In the data rows, the value 50 means zero.
Some points:
np.array([30, 24, 46, 64, 35, 32, 85, 24, 33, 31, 36, 37, 43, 47, 72, 84, 56, 56, 98, 35, 25, 33,
          34, 95])
np.array([54, 53, 48, 60, 65, 49, 46, 40, 36, 32, 29, 25, 25, 33, 32, 0, 48, 33, 31, 40, 55, 53,
          60, 57])
np.array([37, 58, 43, 63, 62, 52, 55, 58, 71, 77, 75, 71, 61, 70, 73, 83, 60, 68, 62, 66, 60, 51,
          56, 54])
np.array([36, 33, 21, 28, 27, 29, 33, 45, 56, 50, 59, 70, 57, 51, 29, 59, 47, 75, 67, 74, 76, 59,
          57, 48])
np.array([32, 27, 19, 17, 27, 36, 39, 47, 46, 50, 58, 67, 65, 68, 39, 50, 39, 63, 65, 75, 81, 66,
          59, 47])
np.array([41, 46, 9, 54, 37, 26, 36, 53, 43, 52, 51, 53, 53, 55, 33, 25, 39, 25, 30, 20, 37, 44,
          32, 35])
np.array([66, 67, 56, 67, 32, 38, 84, 36, 90, 46, 50, 57, 73, 75, 73, 78, 48, 53, 84, 35, 58, 31,
          34, 99])
np.array([35, 32, 38, 29, 44, 38, 43, 24, 39, 38, 36, 36, 52, 63, 66, 50, 60, 44, 55, 99, 45, 97,
          56, 57])
np.array([70, 43, 62, 49, 69, 74, 66, 70, 69, 62, 55, 53, 47, 41, 58, 99, 60, 37, 46, 38, 53, 52,
          57, 65])
np.array([66, 21, 75, 28, 58, 65, 58, 68, 47, 45, 38, 65, 81, 18, 47, 99, 50, 50, 64, 20, 45, 68,
          56, 50])
np.array([56, 67, 68, 76, 73, 67, 62, 51, 46, 42, 32, 20, 30, 48, 54, 48, 44, 43, 40, 28, 27, 47,
          61, 62])
np.array([62, 49, 32, 45, 31, 27, 32, 50, 42, 38, 48, 50, 64, 65, 78, 68, 80, 84, 70, 0, 52, 41,
          47, 51])
np.array([32, 47, 58, 48, 26, 24, 30, 47, 60, 58, 57, 59, 58, 44, 30, 21, 22, 51, 23, 27, 26, 30,
          27, 31])
np.array([56, 49, 38, 30, 9, 34, 37, 27, 34, 33, 32, 18, 55, 54, 59, 67, 92, 68, 70, 81, 41, 39,
          35, 46])
np.array([53, 32, 62, 49, 77, 70, 73, 77, 58, 53, 50, 31, 32, 28, 47, 55, 49, 22, 23, 29, 48, 62,
          57, 55])
np.array([45, 64, 64, 60, 89, 64, 73, 64, 54, 67, 63, 88, 29, 14, 10, 18, 18, 30, 30, 87, 57, 41,
          65, 48])
np.array([49, 59, 52, 50, 46, 41, 26, 26, 42, 61, 63, 74, 74, 60, 63, 86, 49, 77, 72, 60, 52, 56,
          48, 32])
np.array([66, 65, 91, 53, 78, 70, 57, 54, 54, 43, 34, 27, 26, 38, 56, 61, 63, 74, 69, 70, 66, 70,
          75, 62])
np.array([30, 19, 43, 73, 19, 50, 53, 47, 57, 54, 56, 58, 65, 67, 15, 72, 28, 58, 63, 61, 71, 49,
          45, 39])
np.array([59, 58, 46, 46, 54, 45, 41, 60, 69, 65, 68, 66, 55, 50, 52, 38, 55, 62, 49, 47, 42, 39,
          33, 30])
np.array([57, 44, 38, 46, 47, 35, 33, 46, 51, 37, 41, 54, 62, 80, 88, 56, 59, 61, 58, 0, 48, 84,
          57, 53])
np.array([41, 27, 18, 2, 43, 39, 44, 52, 44, 61, 71, 69, 75, 62, 58, 27, 55, 44, 59, 71, 79, 74,
          64, 54])
np.array([61, 63, 42, 34, 66, 47, 38, 53, 51, 53, 58, 59, 45, 36, 63, 17, 56, 43, 35, 40, 39, 49,
          48, 50])
np.array([37, 34, 34, 30, 34, 54, 52, 50, 47, 52, 50, 49, 61, 69, 42, 59, 48, 65, 72, 67, 72, 68,
          64, 54])
np.array([38, 55, 99, 50, 42, 42, 26, 44, 50, 50, 44, 39, 36, 35, 29, 33, 22, 42, 36, 40, 26, 43,
          39, 35])
np.array([64, 69, 54, 63, 51, 56, 99, 49, 97, 55, 54, 57, 69, 73, 61, 62, 54, 66, 99, 51, 64, 37,
          41, 80])
np.array([62, 63, 54, 66, 0, 54, 60, 59, 61, 62, 61, 0, 61, 42, 43, 50, 49, 62, 60, 99, 66, 27,
          61, 48])
np.array([52, 69, 47, 40, 35, 43, 36, 37, 44, 66, 65, 69, 64, 58, 53, 74, 37, 78, 78, 63, 44, 48,
          38, 29])
np.array([70, 42, 57, 42, 65, 66, 73, 83, 68, 57, 46, 40, 37, 31, 46, 80, 52, 35, 37, 39, 56, 54,
          54, 64])
np.array([50, 46, 26, 16, 44, 39, 36, 49, 48, 56, 68, 77, 67, 51, 54, 25, 53, 47, 51, 66, 69, 61,
          46, 41])
np.array([67, 78, 73, 83, 89, 74, 0, 48, 41, 44, 52, 61, 54, 63, 65, 68, 85, 72, 0, 48, 58, 48,
          45, 34])
np.array([45, 28, 61, 44, 73, 52, 53, 57, 48, 53, 52, 44, 51, 36, 52, 99, 47, 36, 43, 25, 50, 51,
          49, 43])
np.array([66, 23, 74, 39, 72, 62, 50, 52, 33, 31, 24, 36, 53, 9, 28, 85, 40, 43, 49, 20, 53, 72,
          61, 50])
np.array([38, 39, 45, 73, 33, 46, 46, 49, 69, 57, 66, 63, 57, 63, 19, 71, 38, 69, 60, 52, 51, 36,
          31, 24])
np.array([43, 71, 99, 55, 38, 50, 31, 48, 42, 40, 46, 54, 45, 42, 46, 45, 26, 27, 44, 55, 33, 45,
          45, 50])
np.array([43, 43, 40, 53, 68, 45, 53, 57, 46, 42, 40, 27, 27, 39, 42, 5, 51, 32, 22, 37, 53, 43,
          53, 54])
np.array([31, 39, 0, 54, 36, 29, 41, 52, 50, 58, 55, 55, 57, 54, 43, 36, 45, 44, 33, 33, 45, 52,
          39, 43])
np.array([72, 78, 77, 82, 80, 68, 73, 49, 36, 32, 28, 30, 38, 46, 67, 42, 34, 33, 39, 39, 38, 49,
          68, 63])
np.array([33, 47, 61, 17, 68, 63, 60, 12, 38, 55, 37, 63, 32, 30, 21, 44, 62, 30, 35, 88, 25, 33,
          32, 38])
np.array([67, 75, 65, 83, 65, 63, 54, 35, 66, 38, 45, 54, 69, 76, 71, 83, 63, 71, 50, 34, 52, 25,
          30, 91])
np.array([63, 68, 77, 91, 69, 75, 99, 55, 26, 47, 48, 48, 35, 37, 50, 51, 37, 55, 84, 40, 29, 38,
          31, 47])
np.array([44, 45, 0, 53, 28, 27, 48, 47, 32, 51, 67, 77, 75, 60, 45, 25, 44, 26, 25, 33, 48, 46,
          40, 49])
np.array([32, 39, 41, 35, 55, 56, 45, 39, 35, 48, 33, 33, 34, 41, 52, 41, 61, 59, 52, 51, 58, 73,
          79, 76])
np.array([57, 59, 70, 94, 70, 74, 83, 38, 36, 33, 49, 52, 46, 58, 70, 81, 64, 70, 55, 31, 28, 28,
          26, 64])
np.array([50, 53, 64, 82, 57, 68, 99, 51, 43, 38, 44, 39, 26, 32, 43, 52, 34, 52, 89, 30, 29, 30,
          28, 50])
np.array([39, 65, 99, 61, 40, 50, 38, 55, 50, 52, 64, 71, 64, 58, 56, 49, 32, 0, 41, 58, 38, 51,
          55, 53])
np.array([64, 56, 36, 58, 47, 63, 71, 79, 72, 63, 53, 45, 26, 60, 60, 24, 73, 35, 33, 58, 57, 45,
          59, 73])
np.array([37, 35, 22, 24, 38, 37, 28, 50, 55, 56, 60, 68, 47, 41, 40, 35, 51, 64, 46, 54, 60, 49,
          44, 40])
np.array([30, 32, 30, 45, 29, 41, 38, 39, 52, 44, 50, 54, 41, 46, 23, 61, 42, 68, 51, 52, 59, 51,
          56, 49])
np.array([73, 77, 85, 62, 71, 61, 65, 60, 50, 55, 53, 65, 59, 59, 59, 52, 63, 0, 57, 61, 63, 62,
          64, 58])
np.array([11, 34, 91, 41, 46, 51, 21, 52, 72, 60, 52, 40, 41, 29, 30, 39, 16, 92, 43, 46, 20, 42,
          39, 30])
np.array([39, 66, 23, 58, 46, 35, 41, 38, 48, 47, 50, 35, 22, 58, 47, 0, 50, 45, 33, 59, 52, 40,
          52, 50])
np.array([38, 36, 30, 36, 32, 50, 52, 39, 36, 39, 35, 46, 49, 70, 34, 64, 33, 59, 64, 66, 75, 71,
          74, 69])
np.array([59, 61, 52, 32, 0, 41, 58, 38, 47, 51, 51, 0, 66, 62, 66, 74, 89, 65, 70, 99, 54, 30,
          47, 44])
np.array([54, 52, 75, 80, 83, 68, 30, 51, 0, 29, 39, 49, 24, 31, 61, 59, 80, 65, 24, 45, 26, 53,
          49, 16])
np.array([48, 48, 54, 52, 68, 64, 99, 64, 25, 59, 49, 50, 30, 27, 32, 18, 39, 43, 76, 52, 36, 61,
          51, 19])
np.array([33, 50, 82, 53, 38, 37, 38, 54, 52, 54, 66, 70, 64, 54, 44, 33, 27, 3, 32, 38, 30, 34,
          31, 34])
np.array([61, 60, 26, 74, 34, 37, 58, 56, 39, 59, 74, 85, 74, 64, 58, 33, 46, 0, 38, 46, 57, 52,
          58, 61])
np.array([17, 12, 21, 23, 33, 30, 83, 54, 41, 62, 45, 32, 18, 16, 25, 12, 20, 30, 73, 50, 34, 47,
          59, 22])
np.array([38, 31, 28, 18, 28, 32, 85, 63, 48, 60, 45, 42, 32, 21, 23, 8, 16, 29, 79, 56, 50, 64,
          70, 25])
np.array([58, 58, 78, 40, 81, 80, 65, 46, 42, 36, 32, 29, 30, 42, 58, 62, 56, 86, 67, 72, 64, 53,
          72, 60])
np.array([77, 82, 62, 68, 74, 73, 14, 47, 84, 54, 60, 70, 78, 89, 71, 73, 77, 84, 27, 54, 77, 46,
          49, 75])
np.array([92, 71, 79, 82, 89, 22, 51, 79, 40, 45, 76, 63, 91, 99, 67, 53, 49, 51, 50, 34, 27, 46,
          59, 45])
np.array([29, 32, 46, 19, 92, 42, 49, 17, 43, 40, 29, 91, 42, 69, 65, 49, 65, 30, 38, 85, 36, 90,
          45, 48])
np.array([82, 93, 60, 62, 66, 61, 0, 47, 80, 53, 55, 63, 74, 77, 61, 55, 56, 62, 0, 50, 78, 49,
          50, 71])
np.array([55, 48, 34, 66, 75, 44, 32, 70, 61, 47, 57, 80, 63, 63, 72, 42, 40, 66, 57, 0, 59, 55,
          52, 49])
np.array([46, 49, 51, 31, 34, 44, 56, 30, 43, 43, 49, 34, 55, 45, 49, 60, 81, 52, 64, 99, 52, 46,
          43, 42])
np.array([39, 60, 64, 67, 79, 70, 71, 66, 67, 75, 62, 69, 44, 34, 27, 22, 16, 27, 33, 89, 63, 48,
          61, 45])
np.array([54, 39, 29, 45, 29, 34, 20, 39, 44, 30, 36, 12, 64, 75, 82, 54, 65, 67, 71, 12, 46, 88,
          53, 60])
np.array([70, 35, 66, 39, 62, 63, 64, 72, 71, 74, 69, 60, 58, 40, 71, 99, 50, 37, 47, 35, 50, 45,
          43, 46])
np.array([69, 73, 50, 41, 67, 59, 0, 59, 54, 50, 50, 55, 55, 58, 45, 32, 64, 58, 0, 52, 75, 59,
          64, 30])
np.array([21, 52, 99, 54, 54, 67, 15, 46, 65, 52, 50, 51, 42, 32, 47, 54, 14, 64, 60, 62, 16, 40,
          61, 38])
np.array([22, 26, 10, 20, 31, 82, 54, 52, 66, 67, 27, 28, 0, 0, 28, 40, 51, 60, 57, 61, 66, 55,
          44, 44])
np.array([59, 53, 0, 54, 48, 34, 63, 55, 36, 50, 49, 50, 50, 54, 44, 32, 62, 74, 39, 33, 66, 61,
          50, 55])
np.array([49, 35, 25, 27, 54, 26, 26, 26, 30, 23, 30, 46, 51, 66, 73, 62, 81, 60, 62, 55, 33, 67,
          39, 46])
np.array([54, 56, 31, 54, 52, 54, 66, 69, 61, 46, 41, 24, 14, 44, 45, 0, 53, 27, 25, 49, 50, 32,
          55, 66])
np.array([71, 63, 38, 47, 0, 39, 46, 57, 47, 55, 59, 33, 70, 51, 49, 68, 74, 80, 67, 29, 50, 0,
          35, 39])
There is one direction along which these points spread out most. Take the direction at right angles to it along which they spread out most. Then take the direction at right angles to both along which they spread out most. Go by this last direction. How far along it is each point below, from 0 to 99? The average is 50, and the first point in the table lies past the average. One standard deviation of the points above along it is 16.
np.array([61, 63, 42, 34, 66, 47, 38, 53, 51, 53, 58, 59, 45, 36, 63, 17, 56, 43, 35, 40, 39, 49,
          48, 50]) --> 33
np.array([59, 53, 0, 54, 48, 34, 63, 55, 36, 50, 49, 50, 50, 54, 44, 32, 62, 74, 39, 33, 66, 61,
          50, 55]) --> 43
np.array([39, 66, 23, 58, 46, 35, 41, 38, 48, 47, 50, 35, 22, 58, 47, 0, 50, 45, 33, 59, 52, 40,
          52, 50]) --> 36
np.array([73, 77, 85, 62, 71, 61, 65, 60, 50, 55, 53, 65, 59, 59, 59, 52, 63, 0, 57, 61, 63, 62,
          64, 58]) --> 44
np.array([66, 67, 56, 67, 32, 38, 84, 36, 90, 46, 50, 57, 73, 75, 73, 78, 48, 53, 84, 35, 58, 31,
          34, 99]) --> 67
np.array([54, 39, 29, 45, 29, 34, 20, 39, 44, 30, 36, 12, 64, 75, 82, 54, 65, 67, 71, 12, 46, 88,
          53, 60]) --> 56
np.array([53, 32, 62, 49, 77, 70, 73, 77, 58, 53, 50, 31, 32, 28, 47, 55, 49, 22, 23, 29, 48, 62,
          57, 55]) --> 53
np.array([58, 58, 78, 40, 81, 80, 65, 46, 42, 36, 32, 29, 30, 42, 58, 62, 56, 86, 67, 72, 64, 53,
          72, 60]) --> 74
np.array([29, 32, 46, 19, 92, 42, 49, 17, 43, 40, 29, 91, 42, 69, 65, 49, 65, 30, 38, 85, 36, 90,
          45, 48]) --> 40
np.array([49, 35, 25, 27, 54, 26, 26, 26, 30, 23, 30, 46, 51, 66, 73, 62, 81, 60, 62, 55, 33, 67,
          39, 46]) --> 54
np.array([17, 12, 21, 23, 33, 30, 83, 54, 41, 62, 45, 32, 18, 16, 25, 12, 20, 30, 73, 50, 34, 47,
          59, 22]) --> 67
np.array([50, 53, 64, 82, 57, 68, 99, 51, 43, 38, 44, 39, 26, 32, 43, 52, 34, 52, 89, 30, 29, 30,
          28, 50]) --> 82
np.array([38, 31, 28, 18, 28, 32, 85, 63, 48, 60, 45, 42, 32, 21, 23, 8, 16, 29, 79, 56, 50, 64,
          70, 25]) --> 62
np.array([38, 55, 99, 50, 42, 42, 26, 44, 50, 50, 44, 39, 36, 35, 29, 33, 22, 42, 36, 40, 26, 43,
          39, 35]) --> 45
